Look-ups in named tables: a row name and a column name give one cell, copied from the table.

Table balub
|  | zot | metobo |
|---|---|---|
| feverul | 127 | 89 |
| nam | 120 | 70 |
| rasu | 52 | 215 |
| neza | 131 | 57 |

nam, zot: 120
nam, metobo: 70
neza, zot: 131
neza, metobo: 57
feverul, metobo: 89
feverul, zot: 127
rasu, zot: 52
rasu, metobo: 215
Row with the largest zot: neza

Table vek
|  | nub | tarupur | vuf | zivafe | kema |
|---|---|---|---|---|---|
| guf | 142 | 143 | 61 | 226 | 216 |
| nilid | 138 | 68 | 137 | 90 | 75 |
| digi | 88 | 8 | 107 | 87 | 186 |
| foto | 159 | 115 | 68 | 184 | 134 |
| nizib | 124 | 191 | 155 | 142 | 168 |

What is the vuf of nizib in vek?
155
What is the vuf of digi in vek?
107
What is the zivafe of guf in vek?
226
What is the vuf of foto in vek?
68
What is the nub of foto in vek?
159
What is the zivafe of digi in vek?
87
What is the kema of nilid in vek?
75
What is the vuf of guf in vek?
61
What is the zivafe of nilid in vek?
90
What is the zivafe of nizib in vek?
142
What is the tarupur of foto in vek?
115
Row with the largest kema: guf

butik
          fef  gufotam   bul  duru  sapora
duz      0.61     0.41  0.35  0.69    0.41
sovapam  0.89     0.96  0.66  0.31    0.57
dul      0.90     0.66  0.61  0.56    0.51
sili     0.55     0.42  0.58  0.37    0.23
zif      0.78     0.73  0.54  0.36    0.42
gininiv  0.89     0.62  0.77  0.51    0.56
tipu     0.56     0.35  0.51  0.72    0.53
ses      0.70     0.69  0.65  0.51    0.51

duru of gininiv: 0.51
fef of sovapam: 0.89
sapora of tipu: 0.53
fef of duz: 0.61
fef of zif: 0.78
bul of gininiv: 0.77
bul of duz: 0.35
gufotam of gininiv: 0.62
duru of tipu: 0.72
fef of gininiv: 0.89
sapora of gininiv: 0.56
duru of dul: 0.56
sapora of dul: 0.51
bul of tipu: 0.51
bul of dul: 0.61
gufotam of duz: 0.41
gufotam of ses: 0.69
duru of ses: 0.51

geru =
fields: febebar, kazika, zematub, donose, nugut, ninot, lom, mavul
dig: [142, 154, 90, 85, 96, 70, 121, 77]
vuk: [84, 134, 137, 110, 194, 41, 134, 91]
tev: [81, 159, 70, 75, 167, 28, 139, 94]
zizatib: [109, 147, 88, 78, 133, 46, 133, 100]
vur: [93, 134, 116, 117, 124, 41, 127, 82]
rirolub: [90, 138, 112, 137, 133, 44, 134, 94]
tige: [127, 138, 106, 102, 101, 123, 122, 109]
bep: [89, 130, 101, 88, 195, 53, 139, 125]

mavul of bep is 125
mavul of tige is 109
nugut of tige is 101
lom of vur is 127
zematub of tige is 106
mavul of vuk is 91
donose of zizatib is 78
ninot of tev is 28
febebar of dig is 142
ninot of vur is 41
lom of zizatib is 133
kazika of vur is 134
febebar of rirolub is 90
lom of tige is 122
mavul of vur is 82
lom of tev is 139
Row with the largest donose: rirolub

Table rada
	ves	penof
komas	86.314	51.826
ziz	24.815	37.019
deg	63.627	44.945

What is the penof of deg in rada?
44.945
What is the penof of ziz in rada?
37.019
What is the ves of deg in rada?
63.627
What is the penof of komas in rada?
51.826
What is the ves of ziz in rada?
24.815
What is the ves of komas in rada?
86.314
Row with the largest ves: komas

nesidok:
cols = puvodis, kub, vunopo, tez, betori, nasisup
gakesin: [74, 166, 42, 162, 47, 170]
nim: [193, 73, 51, 65, 50, 162]
laveso: [142, 132, 129, 99, 69, 137]
visik: [228, 51, 19, 27, 1, 173]
suz: [193, 79, 52, 66, 52, 164]
kerit: [238, 80, 251, 9, 99, 88]

What is the betori of visik in nesidok? 1
What is the vunopo of kerit in nesidok? 251
What is the kub of visik in nesidok? 51
What is the nasisup of gakesin in nesidok? 170
What is the kub of gakesin in nesidok? 166
What is the tez of visik in nesidok? 27
What is the nasisup of laveso in nesidok? 137
What is the nasisup of suz in nesidok? 164
What is the betori of gakesin in nesidok? 47
What is the tez of nim in nesidok? 65
What is the kub of nim in nesidok? 73
What is the nasisup of visik in nesidok? 173
What is the nasisup of nim in nesidok? 162
What is the puvodis of gakesin in nesidok? 74
What is the tez of gakesin in nesidok? 162
What is the nasisup of kerit in nesidok? 88
What is the tez of kerit in nesidok? 9

Table tanamev
|  | vurogom | loponet | pag | gagote | veg | fem | lof | sitase | tonez | nav |
|---|---|---|---|---|---|---|---|---|---|---|
| laz | -0.184 | 0.706 | 0.479 | 0.429 | 0.709 | 0.351 | 0.664 | 0.616 | -0.169 | 0.426 |
| boremo | 0.605 | -0.501 | 0.614 | 0.712 | -0.925 | 0.900 | -0.846 | -0.794 | 0.647 | 0.771 |
| nos | 0.008 | 0.444 | 0.475 | 0.456 | 0.372 | 0.433 | 0.356 | 0.330 | 0.025 | 0.463 |
| puza | 0.118 | 0.541 | 0.164 | 0.129 | 0.679 | 0.063 | 0.649 | 0.629 | 0.105 | 0.110 |
| sib | 0.245 | 0.545 | -0.064 | -0.103 | 0.820 | -0.187 | 0.786 | 0.777 | 0.211 | -0.138 |

What is the vurogom of laz in tanamev?
-0.184
What is the gagote of laz in tanamev?
0.429
What is the sitase of nos in tanamev?
0.330
What is the nav of boremo in tanamev?
0.771
What is the tonez of puza in tanamev?
0.105
What is the veg of puza in tanamev?
0.679
What is the veg of nos in tanamev?
0.372
What is the nav of puza in tanamev?
0.110
What is the lof of sib in tanamev?
0.786
What is the fem of nos in tanamev?
0.433

